(in the rows, 128 means zero)
Each named move below is a turn or a mirror, shown by a few rows before and after it. Which moves, in which order, take the first row of each later pair to the second? The first pair is answered.
Guzo (before -> after):
[120 167 128 154  89 143 134 122 135 140 117 136 164 112 132 121 159 129
 116 140] -> [132 164 126 152  92 139 129 109 141 143 113 139 171 118 133 119 165 130
 118 136]
[117 119 129 141 137 126 141  98 151 115 111 135 140 126 105 145 155 117
 101 101] -> [ 99 125 132 147 128 135 150 124 144 108 116 129 134 112 104 148 150 112
  96 108]
[ 91 143 157 144 129 131 140 149 120 116 127 134 130 114 120 146 111 138
 113 134] -> [130 133 148 128 150 111 120  94 140 127 111 146 148 144 122 137 123 144
 122 125]
[116 137 150 164 147 157 151 136 122  77 120 120  96 109 114 131 117 127
 105 146] -> [157 127 141 148 173 138 129  79 141  88 103 138 113 140 114 124 127 136
 120 137]
viki (before -> after):
[138 152 116 146  92 132 126 133 128 158 112 122 155 112 133 125 133 127
 148 129] -> [117 123 129 133 105 116 135 121 138 166 120 126 161 112 118 132 148 112
 137 105]
[118 153 129 113 122 160 153 173 112 128 145 140 130 101 120 156 123 130
 111 123] -> [124 153 124 106 114 158 148 173 111 140 149 143 136 103 124 153 124 132
 119 123]
[116 148 119 149 102 142 136 152 127 130 132 128 134 114 136 135 138 120
 133 123] -> [112 138 121 140 101 138 135 148 130 142 135 129 141 112 135 134 143 121
 133 113]
zana (before -> after):
[138 117 134 124 130 122 107  80 144 151 101 150 149 143 141 128 139 115
 109 125] -> [146 118 135 103 142 128  93  92 132 138 130 136 127 155 158 119 108 140
 117 139]
[157 141 134 127 157 131 111 124 119  87 118 133 114 141 143 126 112 140
 132 161] -> [151 138 131 151 143 127 126 108 137 104  83 146 139 128 126 134 148 111
 125 143]
[184 143 135 134 128 133 118  83 171  90  97 175 162 142 124 118 141 135
 120 145] -> [191 145 135 113 139 135 107  97 158  78 124 167 137 154 138 113 111 159
 126 161]
[131 118 131 118 137 147 102 112 161 164 119 130 143 132 111  95 107 150
 173 124] -> [129 121 133 123 136 144 103 110 164 166 113 131 148 130 108  95 116 147
 174 124]
Rovuz (before -> after):
[127 125 128 119 135 136 127 135 110  92 150 124 100 137 140 120 108 149
 140 163] -> [128 121 127 111 137 133 122 133 112  97 155 126  99 138 141 117 108 149
 143 159]
[160 154 105 137 101 140 121 141 114 138 124 119 125 131 139 113 112 143
 151 145] -> [159 143 104 122 106 134 113 134 116 147 135 122 126 138 143 111 113 147
 155 135]
[159 127 102 126 118 110 124 104 145 184 121 134 175 142 132 126 157 131
 151 125] -> [158 158 102 167 106 134 140 125 140 153  88 129 165 121 128 130 160 124
 138 145]
[121 116 133 160 120 116 138  65 185  96  95 149 113 153 136 151 154  91
  92 117] -> [120 102 133 134 126 104 130  52 186 113 115 152 117 163 142 148 151  95
  98 104]
git (before -> after):
[155 166 119 187 113 143 128 120 172 126  96 139 115 167 130 120 128 113
 143 119] -> [155 168 115 183  99 141 127 126 169 142 100 136 120 162 131 120 128 112
 153 115]
[118 132 138 112 126 134 100 154 134 118 155 118 153 116 164 125 120 114
 126 144] -> [127 126 143 106 141 129  97 140 135 107 156 120 149 126 165 124 117 120
 125 147]
[222 134 103 121 165 134 101  43 147 131  73 137 142 184 164 112 137 144
 159 151] -> [170 152 127 197 162 167 158  91 144  65  32 129 125 131 130 136 150 104
 109 160]
[103 105 130 120 145 118 135 137 140 129 139 138 122 117 120 138 145 110
 110 103] -> [103 107 126 116 134 116 130 143 138 146 143 140 125 117 124 135 144 112
 120 103]
Now pairs of rows:
Each pair is 2 to 3 moves apart.
[107 100 118 112 141 105 140  87 150 159 119 140 163 133  92 128 155 123
 131  89] -> [ 90 114 129  90 149 129 137 154 112 116 172 107 103 130 111 123  90 157
 130 128]	zana Guzo viki
[107 148 110 116 131 141 107 173  97 131 185 122 117 111 161 122 103 142
 136 124] -> [102 114 126 138 158 115 128 101 142 137 138 154 161 113 124 136 169  96
 104  75]	viki git zana
[159 134 137 110 120 145 112 116 126 126 129 133 115 140 159 110 103 147
 142 138] -> [125 121 152 109 124 149 131 142 118 109 145 122  97 127 150 120  94 138
 121 136]	git Rovuz Guzo
[160 134 117  94 132 145 101 109 115 130 137 134 120 144 158 119 104 164
 177 143] -> [153 124 127 142 144 141 131  69 148 116  79 155 149 131 124 134 157 120
 146 117]	zana git viki
[126 124 118 119 105 112 138  97 152 176 100 129 178 139 135 127 174 105
 147 117] -> [116  90 137  64 149 103 126 106 136 148 166 111 129 161 142 120 123 138
 144 123]	zana viki
[167 166 106 141 180 127 102  83 123 112 109 122 105 125  85 130 123 136
 116 138] -> [129 162  96 105 119 123  97 143  94 186 168 112 112 103 104 130 114 134
 144 126]	Guzo git Rovuz
[169 179 110 153  95 152 122 101 134 140  47 149 135 138 119 144 156 124
 134 153] -> [121 172 124 106  81 166 124 186  88 143 135 116  82 121 139 141  95 150
 140 167]	viki Guzo zana
[151 110 134  99 154 106 115 120 131  95 155 116 104 167 149  97 109 143
 119 138] -> [157 143 131 140 137 130 129 144 126  69 122 112  98 149 148 103 111 139
 113 160]	viki Rovuz
[117 130 133 127 156  96 134 127 133 102 188 135 134 111 108 115  96 188
 123 158] -> [134 135 128 167 153  91 142  86 159 108 133 154 171 105  91 124 141 161
 115 144]	Rovuz Guzo zana
[ 99 195 107 181  59 157 150 209  99 142 109 120 140  80 137 135 124 122
 131 146] -> [189 137 124 109 200 115  94  75 135  65 125 135 110 184 138 111  88 179
 127 155]	git git
[131 104 101 122 104  99 117 125 126 140 132 122 147 144 125 164 139 121
 137 115] -> [139  96 111 119 136  98 113 110 130 111 132 120 131 155 122 162 125 133
 128 121]	git zana
[ 75  75 147  86 146  86 127  98 152 162 158 127 127 144 129 127 153 112
 125  73] -> [ 39  95 159 125 128 110 160 150 138 136 149 112 112 106 121 141 147  99
 106  86]	zana git git
[138 112 137 111 165 108  97 132 133 132 135 126 128 156 102 135 107 152
 138 108] -> [108 128 134 151 126 122 126 159 136 145 104 128 147 118  91 150 138 118
 125 100]	Guzo viki zana
[180 124 125 138 168 111 120  65 145 118  87 135 147 143 110 113 148 127
 121 130] -> [188 143 125 141 174 127 120  94 128  87  99 119 116 145 119 109 116 147
 119 156]	zana Rovuz
[190 165 113 167 132 131 140  99 150 113  95 149 155 133 126 115 160 126
 113 142] -> [158 173 115 130 117 150 134 175 109 109 167 119 109 124 152 109 100 157
 124 171]	viki zana Guzo
[108 140 151 157 123 128 143 159 106 122 116 132 124 119 111 134 161 120
 103 118] -> [136 117 150 101 152 107 105 127 106 133 155 132 116 157 130 116 138 153
 122 117]	zana Rovuz Guzo
[106 118 116 141 137 114 125 113 171 152 139 136 141 122 135 116 142  95
 163 127] -> [ 99 109 127 122 161 116 120 121 164 126 165 124 113 129 141 115 113 114
 157 138]	zana viki
[136 115 126  81 140 118  97  96 116 140 183 126 113 173 136 125 117 132
 146 123] -> [ 92 118 138  95 122 137 121 149  98 128 197 113  94 141 131 137 104 121
 133 127]	Guzo viki
[121 134 135 132 164 129 127 153 126  76 128 136 113 129 121 118 103 119
 107 159] -> [129 129 133 152 163 118 133 120 146  93  95 153 143 129 111 120 137  98
 104 144]	zana Guzo
[130 108 129 119 109 108  79 134 106  73 169  99 120 168 129 121  83 165
 106 153] -> [140 104 134 134 131 106  84 104 124  53 144 110 122 176 119 126  97 157
  92 148]	viki git Guzo
[142  91 147  95 161  82 120 134 138  92 180 123 117 147 143 178 135 126
 111 150] -> [161  95 145 109 169  79 123 109 152  93 153 135 131 153 136 179 149 119
 110 144]	git Guzo zana
[136 110 129  95 113 119 116 106 137 159 157 129 145 138 141 119 121 125
 146 118] -> [168 146 123 130 126 144 118 111 133 107 122 119 125 143 145 117 106 139
 139 153]	Rovuz Guzo zana
[132 142 115  95 106 129 119 161 105 150 149 117 106 126 165 125  99 130
 145 142] -> [128 137 136 124 148 142 142 150 116  83 121 114  84 125 145 136 101 126
 109 150]	git git
[185 181  73 128 137 148  97 135 118 158  90 126 137 135 191 119 128 142
 179 137] -> [115 169 107 135 148 172 134 204  96 105 127  97  84 100 176 133  93 135
 137 145]	git Rovuz Guzo
[133 176 125 178  99 129 125 159 145 131  77 104 142 123 157 124 119 110
 113 161] -> [156 135 139 131 170 104 101 110 161  97 103 106 118 167 157 116  93 136
 105 157]	Rovuz git viki
[150 141  91 121 100 133 102 126 115 137 133 140 125 137 153 110 142 133
 150 155] -> [103 110 125 147 124 128 145 120 133 100 117 145 123 116 112 134 164  96
 103 132]	viki git git
[131 158 119  92 155 123 134 119 113 116 150 121  91 142 144 133 111 143
 129 125] -> [115 159 127 134 151 124 162 108 130 110 107 130 113 119 119 148 150 107
 103 110]	viki git zana
[201 124 118  81 160 114 105 132 158 170 160 152  98 135 186 117 121 121
 170 124] -> [218 172 108 135 147 146 114 150 154 135 114 148  90 120 189 118 120 119
 164 155]	Rovuz git git
[ 94 102 120 111 108  89 155 104 139 173 108 101 129 137 104 153 156 125
 133  61] -> [ 66 105 132 121 110 103 170 142 122 145 122  88 102 122 100 159 139 126
 118  72]	git Guzo
[142 162 113 135 123 112 119 144 129 130  99 125 134 115 148 122 109 119
 132 134] -> [125 125 127 100 145  93 116 123 136 141 133 132 134 126 139 123 109 117
 125 109]	Rovuz viki zana
[115 182 104 136  89 141 152 160 122 174 149 126  93 110 143 107 120 152
 102 148] -> [127 153 106 124 104 107 144  96 153 209 130 153 135 128 130 111 160 135
 105 113]	zana viki Guzo
[119 111 122  78 111 119 106 109 130  99 164 128 105 125 153 121  84 175
 147 135] -> [113 143 121 123  99 144 126 139 124  69 134 119  95 103 148 128  87 166
 130 155]	Guzo Rovuz
[173 134 111 114 140 148 126 109 126 135 135 134 132 147 160 132 125 133
 150 130] -> [167 137 109 138 131 150 135 105 135 134 110 139 144 137 152 135 147 117
 143 123]	zana Rovuz
[116  96 171 147 122 106 150 164 144 113 162 109 113 111 123 150 123 121
  96 137] -> [130  99 168 166 125 102 153 133 163 113 130 123 131 112 112 152 148 109
  93 128]	Guzo git
[ 98  93 167 131 188 127 147 124 142  58 141 116  95 127 104 131 113 122
  86 126] -> [135  99 128 124 132  99 119  71 166 178 112 151 181 136 116 125 180 103
 134  91]	zana git Guzo
[113 113 149 126 144 116 122  97 131 141 136 117 143 157 127 117 148 127
 118 113] -> [116 120 151 132 159 126 122 107 126 111 139 107 125 161 130 115 130 138
 112 129]	zana viki
[153 143 105 128 139 133 130  98 121 111  99 127 113 115 124 141 135 125
 122 137] -> [149 137 112 124 146 132 132  96 124 106 100 126 112 115 121 144 136 124
 119 135]	Rovuz viki Rovuz
[128 136 143 148 147 136 137 121 133  85 107 119 108 129 118 129 126 122
  98 146] -> [147 125 139 118 160 125 115  99 137  96 123 121 109 151 128 121 115 140
 115 146]	Guzo Rovuz viki
[111  94 151  71 131  90 121 134 149 155 157 121 128 157 129 130 123 114
 129 119] -> [ 85 113 152  98 111 113 141 183 134 133 155 107 107 130 125 139 111 108
 118 135]	Guzo viki git
[158  94 136  89 175 117 116  90  97 110 176 119 112 168 113 122 110 154
 123 130] -> [148 130 124 102 130 144 119 152  68 119 184 103 100 146 130 119  91 165
 137 156]	viki Guzo viki
[120 123 113 135  93 123 130 145 112 148 125 112 128  97 155 133 146 111
 152 126] -> [121 131 113 131  96 125 129 154 107 138 127 107 118  97 157 132 134 118
 150 135]	Rovuz zana Rovuz
